500 stands for zero in the data rows.
Some points, one per row:
<561 524 415 693 461 471 408 569 580 492 569 543 425 622 494 473 339 619 620 600 380 610 482 568>
<490 522 503 344 652 490 534 340 411 544 517 468 476 422 541 392 691 286 375 437 567 444 520 398>
<572 483 668 279 456 488 636 289 487 510 542 568 521 299 515 679 730 293 425 322 361 586 582 534>
<422 683 204 870 454 387 361 624 517 514 436 421 387 585 590 201 396 458 481 536 458 563 53 197>
<442 384 631 501 208 630 728 774 466 384 374 418 583 507 520 716 399 830 528 535 691 511 449 614>
<545 549 493 668 316 496 575 619 564 455 525 514 442 479 545 546 443 544 593 434 373 686 312 475>
<319 397 593 344 448 625 490 769 411 445 356 401 737 572 444 603 394 810 460 675 790 216 603 633>
<597 419 523 700 329 577 613 722 563 395 540 483 414 587 515 655 300 800 697 556 541 646 423 666>
<578 550 396 766 438 517 623 541 523 461 530 442 306 551 598 407 437 509 550 438 531 679 243 379>
<621 556 373 874 294 514 571 670 615 453 520 500 332 625 570 502 326 650 651 491 399 731 225 467>
<514 448 558 322 608 448 436 376 497 531 536 557 555 469 447 548 550 440 509 540 456 429 706 607>
<515 532 391 685 479 468 295 615 576 503 515 518 501 638 447 441 325 631 606 638 378 502 498 557>
<491 636 236 814 569 441 353 542 510 531 530 445 335 648 580 182 383 456 506 558 494 567 254 310>
<391 528 445 536 544 543 541 575 387 459 414 363 500 538 563 363 488 522 399 504 759 395 340 367>
<615 507 445 594 590 451 488 360 548 516 583 555 335 527 536 401 480 401 580 469 439 590 492 490>
<378 405 736 70 554 586 698 403 322 469 388 438 676 308 495 655 743 431 318 402 775 289 678 508>
<711 495 399 760 472 424 427 531 651 494 644 574 348 623 485 522 327 561 724 583 242 750 484 641>
<605 513 437 503 691 418 357 357 554 555 547 561 454 557 492 387 521 372 507 594 374 541 602 494>
<494 504 434 580 523 471 368 620 552 475 542 499 535 560 457 469 375 583 601 599 458 477 487 589>
<263 659 380 581 357 478 332 701 454 476 342 426 663 466 531 381 478 543 382 513 512 307 184 309>
<494 710 295 668 583 378 434 388 487 569 505 493 384 465 558 207 590 195 397 355 385 576 200 189>
<476 538 467 519 450 469 361 555 559 510 468 535 563 508 432 528 464 558 511 562 360 437 531 537>
<544 371 552 396 619 514 458 498 506 495 506 511 543 625 436 545 409 640 588 666 599 410 751 682>
<450 493 474 533 505 518 508 583 457 467 471 441 513 545 512 460 438 574 514 539 621 461 453 483>
<732 282 797 369 319 586 803 470 631 450 628 631 464 473 464 931 461 702 698 435 387 769 829 837>
<447 542 488 660 263 523 550 677 565 471 491 523 516 514 509 598 376 670 583 472 414 595 355 488>
<682 462 595 596 310 499 644 471 644 500 649 625 391 465 487 740 464 556 663 406 215 818 556 643>
<488 595 417 323 879 390 452 58 407 650 570 520 386 341 557 189 835 0 300 341 472 449 515 209>
<499 602 374 647 560 453 452 442 479 526 518 462 397 527 577 295 514 363 455 454 485 541 303 327>
<419 497 374 540 707 485 309 529 446 512 466 437 516 669 493 276 386 556 475 675 661 321 541 466>
<408 556 337 693 568 521 448 548 427 463 462 401 401 604 614 253 419 516 458 525 713 420 253 334>
<295 553 423 526 490 539 432 718 416 444 408 389 613 520 511 406 431 599 455 536 710 313 321 429>
<365 405 524 426 394 575 438 729 468 419 389 459 659 455 427 555 403 784 457 644 690 282 544 674>
<387 627 316 762 443 482 368 649 517 530 458 462 476 559 542 310 397 507 512 525 466 490 206 320>
Then 24 other points, each followed by its number:
<583 431 600 357 561 494 543 435 520 534 542 554 545 503 430 587 510 488 517 521 466 505 681 624> 0
<361 558 356 640 560 513 386 703 392 458 358 344 551 684 582 238 367 612 413 681 741 339 256 329> 1
<492 420 635 408 307 594 581 653 539 462 455 520 645 471 455 725 458 702 542 531 485 486 609 658> 2
<460 338 753 183 411 599 550 541 487 479 451 556 740 395 367 867 555 645 508 543 528 326 863 783> 3
<343 450 622 322 404 583 594 625 422 422 391 424 651 441 493 588 508 621 409 478 701 341 482 521> 4
<441 565 411 771 323 556 527 754 502 424 446 435 467 566 556 464 352 697 552 509 571 545 223 418> 5
<583 400 596 553 350 590 678 647 524 402 534 479 465 509 511 701 410 722 638 487 577 590 497 666> 6
<448 417 644 221 590 541 574 458 418 483 491 476 618 407 481 614 623 462 430 487 634 360 662 585> 7
<424 475 604 119 760 497 495 182 371 574 487 525 623 307 469 469 814 180 309 406 592 246 717 453> 8
<436 671 306 830 341 461 477 631 531 514 495 479 395 529 592 340 408 503 527 427 417 615 116 271> 9
<528 441 600 283 598 487 510 385 478 526 522 518 570 412 452 601 595 418 479 520 516 435 700 602> 10
<315 606 435 410 632 458 338 379 438 546 465 500 566 401 446 379 605 322 375 380 541 266 496 380> 11
<606 452 542 453 531 424 356 411 607 533 609 623 526 540 389 633 448 521 624 582 247 542 741 692> 12
<442 644 347 614 462 434 356 521 551 541 488 566 500 508 472 390 479 425 464 453 341 488 353 400> 13
<483 482 536 447 475 537 506 556 492 506 485 495 546 482 492 549 509 535 472 523 524 473 528 541> 14
<427 532 439 424 604 505 508 472 419 501 436 439 521 510 532 385 566 407 410 480 658 392 428 390> 15
<659 548 403 560 671 382 330 259 574 604 648 626 392 515 484 396 547 267 567 514 219 591 613 503> 16
<433 535 429 625 386 598 657 714 435 425 413 340 432 559 595 404 435 647 441 491 747 552 288 377> 17
<500 428 626 172 644 455 354 336 513 562 508 596 658 413 370 619 631 408 466 561 394 342 870 651> 18
<445 564 247 833 630 473 361 636 491 541 485 409 398 712 550 161 319 552 559 659 619 485 287 337> 19
<511 472 573 528 325 561 628 616 530 451 457 483 511 459 505 632 467 631 542 466 529 601 439 526> 20
<221 661 314 566 545 503 303 647 381 499 353 368 621 538 556 233 462 472 329 521 711 164 179 279> 21
<690 595 370 694 592 335 320 266 660 596 699 652 287 519 476 419 489 273 618 452 83 733 522 497> 22
<555 536 381 741 500 450 410 575 556 490 531 469 411 633 540 368 349 556 573 589 436 596 373 476> 23
Which of these numbered points is nearest to each point below, ignoring the 3 directions in which the first points spread most? Its number follows each.
<311 406 778 130 314 619 677 627 355 433 333 450 789 346 461 799 603 694 387 466 746 240 636 582> > 9
<754 503 484 699 390 446 553 451 646 528 638 599 314 533 499 639 471 478 688 483 178 864 516 556> > 14
<786 454 541 435 680 337 340 144 683 608 718 693 397 491 420 524 571 237 608 528 51 712 817 672> > 12
<467 530 454 753 275 570 570 775 525 409 446 426 474 597 543 556 296 781 583 516 584 549 256 493> > 5
<238 404 636 217 450 648 500 764 343 432 303 382 836 480 436 628 467 774 367 626 861 115 616 608> > 14
<493 528 351 743 486 475 284 689 571 480 502 481 499 718 488 415 220 703 625 679 471 437 406 580> > 16
<442 530 519 531 376 536 600 539 498 493 496 499 478 439 541 555 515 507 491 392 506 564 409 441> > 9
<396 562 492 455 493 491 540 490 415 488 429 447 533 416 547 432 595 416 400 417 595 432 368 354> > 4
<620 530 412 769 375 438 443 606 642 490 569 537 401 590 506 509 344 595 666 557 291 703 400 540> > 10
<708 463 406 601 795 456 464 238 523 564 649 513 237 622 543 298 503 307 547 547 458 676 640 490> > 19
<568 501 463 848 227 595 743 836 510 381 480 394 375 625 568 527 280 792 616 476 617 741 189 467> > 17
<314 302 752 122 490 669 580 576 375 401 382 463 776 440 434 761 522 755 419 554 847 148 775 726> > 8
<481 467 538 624 183 574 506 830 608 429 459 556 617 590 420 723 265 898 629 581 431 544 475 697> > 13
<370 522 591 312 414 498 518 547 414 475 365 470 692 351 480 636 603 472 396 473 550 338 500 486> > 2
<442 392 533 347 623 571 510 489 427 482 491 471 525 572 456 502 477 618 449 590 712 371 705 612> > 19
<522 474 395 619 636 472 374 590 541 500 576 470 453 646 486 383 346 583 623 645 542 493 541 580> > 19
<285 530 516 310 491 542 421 571 412 495 355 460 723 437 451 506 570 503 355 497 619 198 477 451> > 13
<323 525 582 402 273 550 465 671 499 457 397 504 712 381 454 666 499 629 455 466 481 338 451 549> > 13
<634 657 299 683 565 318 230 318 671 616 642 713 388 534 440 366 496 289 581 469 22 663 490 470> > 18
<498 585 398 437 692 409 330 231 527 606 584 578 430 434 498 347 636 249 453 449 357 494 589 397> > 22
<530 485 573 139 802 434 405 114 475 623 558 607 586 345 430 475 768 136 385 432 395 344 800 518> > 22
Here are 24 other points, each followed by its number:
<378 473 616 397 299 560 537 726 458 409 394 447 707 431 479 675 477 702 477 540 577 396 440 576> 0
<751 450 491 575 559 416 471 309 651 561 681 638 335 535 468 551 498 391 643 513 197 736 661 632> 1
<457 564 470 596 388 551 598 521 499 505 507 482 426 455 553 491 521 493 475 385 492 586 332 391> 2
<539 480 650 245 528 443 496 288 491 545 502 606 588 349 447 660 672 357 460 442 354 476 722 563> 3
<625 367 559 647 382 517 484 740 640 423 574 541 517 670 429 696 207 862 778 685 411 629 652 810> 4
<418 458 505 581 343 606 653 719 441 426 406 384 502 526 550 516 428 684 474 511 720 488 327 458> 5
<474 544 417 552 540 537 602 491 439 504 462 441 438 521 571 375 547 427 437 423 657 459 322 356> 6
<544 564 380 814 406 508 516 624 536 464 505 456 354 581 567 415 371 577 571 491 501 646 251 408> 7
<644 544 414 565 642 432 500 251 539 585 611 553 298 470 539 345 611 207 482 406 359 661 504 399> 8
<557 681 330 683 583 348 450 252 521 584 544 546 293 443 600 257 637 151 464 355 269 695 274 223> 9
<526 451 557 554 372 564 697 577 485 468 489 434 436 486 551 577 495 564 502 437 594 617 395 476> 10
<506 505 493 497 509 483 426 448 513 540 504 551 521 489 456 510 498 462 507 497 419 476 580 551> 11
<447 480 472 455 573 508 421 511 475 515 517 472 532 538 485 430 470 523 472 565 586 389 566 526> 12
<441 507 577 203 612 456 443 258 451 578 478 566 608 309 445 526 754 232 338 400 421 352 646 468> 13
<614 521 498 476 628 447 481 267 506 534 582 563 389 432 523 451 635 291 474 401 404 577 563 450> 14
<574 419 648 284 574 466 444 320 549 536 578 606 564 441 409 676 585 431 523 489 352 480 826 687> 15
<443 585 298 687 595 447 234 576 527 519 492 474 490 671 504 308 322 534 527 635 485 351 378 474> 16
<569 405 552 364 710 541 553 356 436 514 525 467 446 537 499 473 569 439 456 517 649 461 721 542> 17
<404 565 446 335 850 445 425 190 362 591 521 451 445 419 513 238 700 168 306 424 654 305 580 311> 18
<223 587 412 662 249 561 535 888 382 399 264 303 626 522 581 427 388 726 400 534 781 340 62 273> 19
<726 325 626 457 550 557 605 507 570 489 617 511 416 641 444 649 384 704 647 646 503 672 838 768> 20
<534 359 710 401 298 582 646 625 498 420 451 515 612 499 454 819 422 789 604 559 527 522 686 718> 21
<664 538 465 766 284 439 556 570 639 472 598 566 355 512 534 587 387 568 676 460 226 822 362 547> 22
<368 460 568 330 555 550 518 522 423 518 440 498 630 472 444 539 516 557 440 489 669 330 615 514> 23
Which of these numbered points is nearest to each point below, ignoring the 3 directions in which the first points spread most? Its number follows each.
<511 489 631 423 315 511 612 501 552 496 527 577 553 359 514 696 605 483 495 406 319 625 489 529> > 0
<598 392 618 329 562 484 464 407 561 517 554 573 550 485 410 651 522 511 560 566 395 518 811 671> > 1
<559 404 641 403 432 563 588 518 532 460 511 538 552 463 468 706 484 623 546 508 518 506 644 665> > 14
<629 487 470 548 518 500 557 478 557 503 571 511 375 564 511 484 476 525 536 527 450 674 571 535> > 8
<480 344 727 446 187 658 727 776 500 370 444 463 627 481 466 851 397 880 573 521 622 524 588 740> > 2
<464 566 411 379 854 433 398 167 414 602 562 481 401 455 504 229 670 143 341 405 585 363 574 330> > 18
<421 545 498 430 531 496 531 409 441 515 485 507 494 417 535 466 597 407 429 424 540 480 474 401> > 9
<384 508 479 430 534 501 409 533 450 503 425 453 606 492 453 459 510 518 439 556 573 343 516 470> > 11
<541 447 429 649 597 573 609 570 432 464 497 373 343 662 574 348 389 591 503 567 750 563 440 459> > 17
<455 436 606 567 218 606 657 745 526 400 460 452 553 491 504 710 386 770 571 473 564 555 445 603> > 2
<573 455 449 549 627 462 360 531 531 504 518 493 499 704 491 401 368 582 555 731 484 494 588 578> > 4
<337 638 372 418 698 414 323 356 408 571 431 469 568 437 530 233 660 227 288 473 525 297 367 251> > 3
<356 436 590 552 231 664 732 856 420 364 361 337 596 530 543 628 361 842 475 506 809 452 336 515> > 10
<212 544 425 499 486 551 324 716 403 460 332 393 700 557 465 384 394 660 411 605 724 168 399 448> > 11
<343 458 684 395 180 655 743 771 406 388 341 388 673 351 497 730 549 733 424 417 705 442 360 495> > 19
<535 495 499 842 113 579 733 852 574 389 486 431 402 590 602 620 280 823 638 504 498 794 170 497> > 10
<345 501 568 273 544 455 402 444 466 504 413 497 666 427 461 532 595 463 395 514 540 285 555 457> > 3
<638 480 425 729 424 499 488 557 627 517 602 558 374 648 499 528 349 611 666 553 334 704 501 591> > 12
<319 511 471 522 437 549 454 745 425 450 368 383 616 555 494 440 422 671 436 579 709 335 403 434> > 21
<475 479 655 73 613 458 426 258 483 595 495 625 702 279 402 626 779 253 355 428 350 318 791 565> > 13
<793 478 444 724 525 369 511 475 634 542 650 580 311 660 463 510 339 517 723 573 249 852 573 603> > 4
